(in the rows, 128 means zero)
Families of rows that turns and mirrors carry onto each other, the same ones carrying the whole set onto itself: the rest of each named row's family, in list order:
5 families of 8 rows:
livit: [128 115 132 135 126 130 163 167 117  97 135 128 124 123 125 121]
Zipeb: [107 156  92 116 151 112 150  94 109 133 109 112 143 128 132 126]
met: [140 127 129 127 124  95 125  84 142 123 125 114 126 137 129 152]
modu: [ 95 131 128 126 130 116 149 136 130 134 111  99 110 158 124 104]
nirof: [131 138 145 109  96 126  95 138 115 139 111 115 133 127 114 150]
Tir: [107 151 133 117 146 154 104 111 141 105 117 111 100 132 132 116]
fadul: [125 172 119 117 164 154 116 117  91 137 131 113 150 127 124 132]
gomaf: [118 146 147 115 123 144 138  86  95 105 132  97 113 100 121 139]
rana: [114 142 139 126 120 127 161 128  77 148 136  92 131 121 111 123]
lemu: [158 138 132 142 150 135 110 102 119 131 164 131 125 128 135 144]
gason: [129 127 108 130 125 121 133 130  95 174 126 151 134 119 133 117]
Rofef: [117 125 161 111 123 131 154 157 130 108 124 101 109 141 125 134]
tisi: [143 107 137 128 108 145 152 128 114 102 146 126 134 113 148 146]
Kosut: [123 139 140  85 120 159 129 108 112 148 139 105 104 104 137 136]
Toda: [114 165 104 103 165 147 127  94 114 117 126 126 123 121 135 123]
Tufop: [137 140 116 151 164 104 132 112 134 102 143 144 115 125 119 117]
sekit: [142 138 136 130 135 107 107 128 134 161 131 112 139 142 124 159]
tura: [155 115 108 142 133 106 131 130 126 155 154 135 135 135 127 133]
guvo: [115 127 115 108 131 134 171 129  98 144 144 120 100 106 128 100]
lefal: [111 163 140 102 151 138 102 108 127 126 112 142  92 117 129 119]
kabo: [155 122 134 122 105 156 112 103  99 113 154 135 117 115 130 129]
zede: [114 127 107 159 141 135 144 127 115  93 127 137 117 121 133  98]
melu: [115 137 130 125 117 107 137  71 106 136  99 131 121 120 133 133]
Lenim: [116 128 139 103 108 110 145 139 116 136 122 110  99 151 108 103]
bolof: [119 140 122 139 122 128 132 110  98 107 116 126 140  77 122 145]
raziz: [134 146 139 114 156 119 111 116 156 114 136 120  96 139 118 129]
buta: [126 128 119 140 122 116 135 132 106  89 122 145 114 113 107  99]
puge: [147 145 143 152 163 118 123 143 112 125 158 117 124 146 107 123]
Zaki: [114 150 126  98 136 154 108 158 117 140 126 118 117  94 115 131]
mapu: [104 156 138 124 134 120 133 152  99 131 101  99 133 107 101 138]
bik: [109 124 109 131 113 120 132  79 134 118 100 111 130 127 146 133]
bub: [129 121 149 106 105 140 131 141 138 110 121 110 127 119 139 161]
Tugag: [122 151 135 151 147 158 114 156  95 131 140 111 133 145 118 109]
rus: [122 162 153 142 154 142 116 134  76 142 130 129 125 138 112 113]
Rodon: [120 134 128 123 146  89 149 116 139 144 130 110 108 159 120 122]
ton: [113 123  93 110 120 121 147 130 122 132 115 133 120  81 123 122]
tiz: [119 153  97 107 149 132 137 123  97 170 125 115 151 134 130 129]
zaf: [122 114  98 148 114 131 140 131 104 163 133 122 149 135 143 119]
mez: [141 125 128 148 121 173 108 104 108 119 146 120 135 115 149 137]
bikas: [116 134 138 122 109 144 103 134 129 156 108  98 136 144 139 151]

Same family as zaf: modu, Tir, zede, bik, Tugag, mez, bikas
Same family as Toda: livit, Zipeb, fadul, Rofef, tisi, bub, tiz
Same family as guvo: gomaf, rana, Kosut, bolof, Zaki, mapu, ton
Same family as puge: met, lemu, Tufop, sekit, tura, raziz, Rodon

Families of rows that turns and mirrors carry onto each other, the same ones carrying the whole set onto itself: the rest of each named row's family, in list order:
3 families of 6 rows:
turom: [128 131 110 136 128 108  69 100 110 120 136 139 114]
Vuf: [129 120 138 163 101 102 111  86 118 110 155 124 127]
reg: [129 124 150 165  99 104 108  85 118 115 147 134 120]
Fafef: [113 124 158 118 123 125 156 109 136 126 110 112 145]
vodi: [130 142 117 148 115 121  76 100 105 117 136 147 112]
gomo: [109 120 124 126 123 126 119 142 160 146 108 137 126]
teg: [135 156 122 117 153 137 132 125 150 132 100 118 135]
mitub: [141 146 114 114 150 145 127 131 147 136 108 116 135]
sok: [166 135 133 140 137 117  95  81 122 104 134  97 117]
minup: [139 127 147 163  93 118 107  87 113 105 144 122 119]
pid: [140 136 130 111 158 138 134 125 148 144 110 120 136]
fufe: [119 106 158 118 122 127 149 120 147 135 114 114 137]
dos: [ 99 116 123 122 108 129 118 142 147 136 106 132 129]
samu: [168 141 147 144 136 120  97  79 121 108 132 107 113]
luri: [ 97 126 127 123 112 122 116 137 152 133  95 133 125]
sato: [163 143 139 136 132 131  91  83 106 104 130 112 113]
Sitat: [133 139 121 141 130 112  67  98 112 124 129 146 108]
zimas: [123 115 152 116 121 134 157 114 135 129 119 107 147]

Same family as samu: reg, mitub, dos, Sitat, zimas
Same family as vodi: gomo, minup, pid, fufe, sato

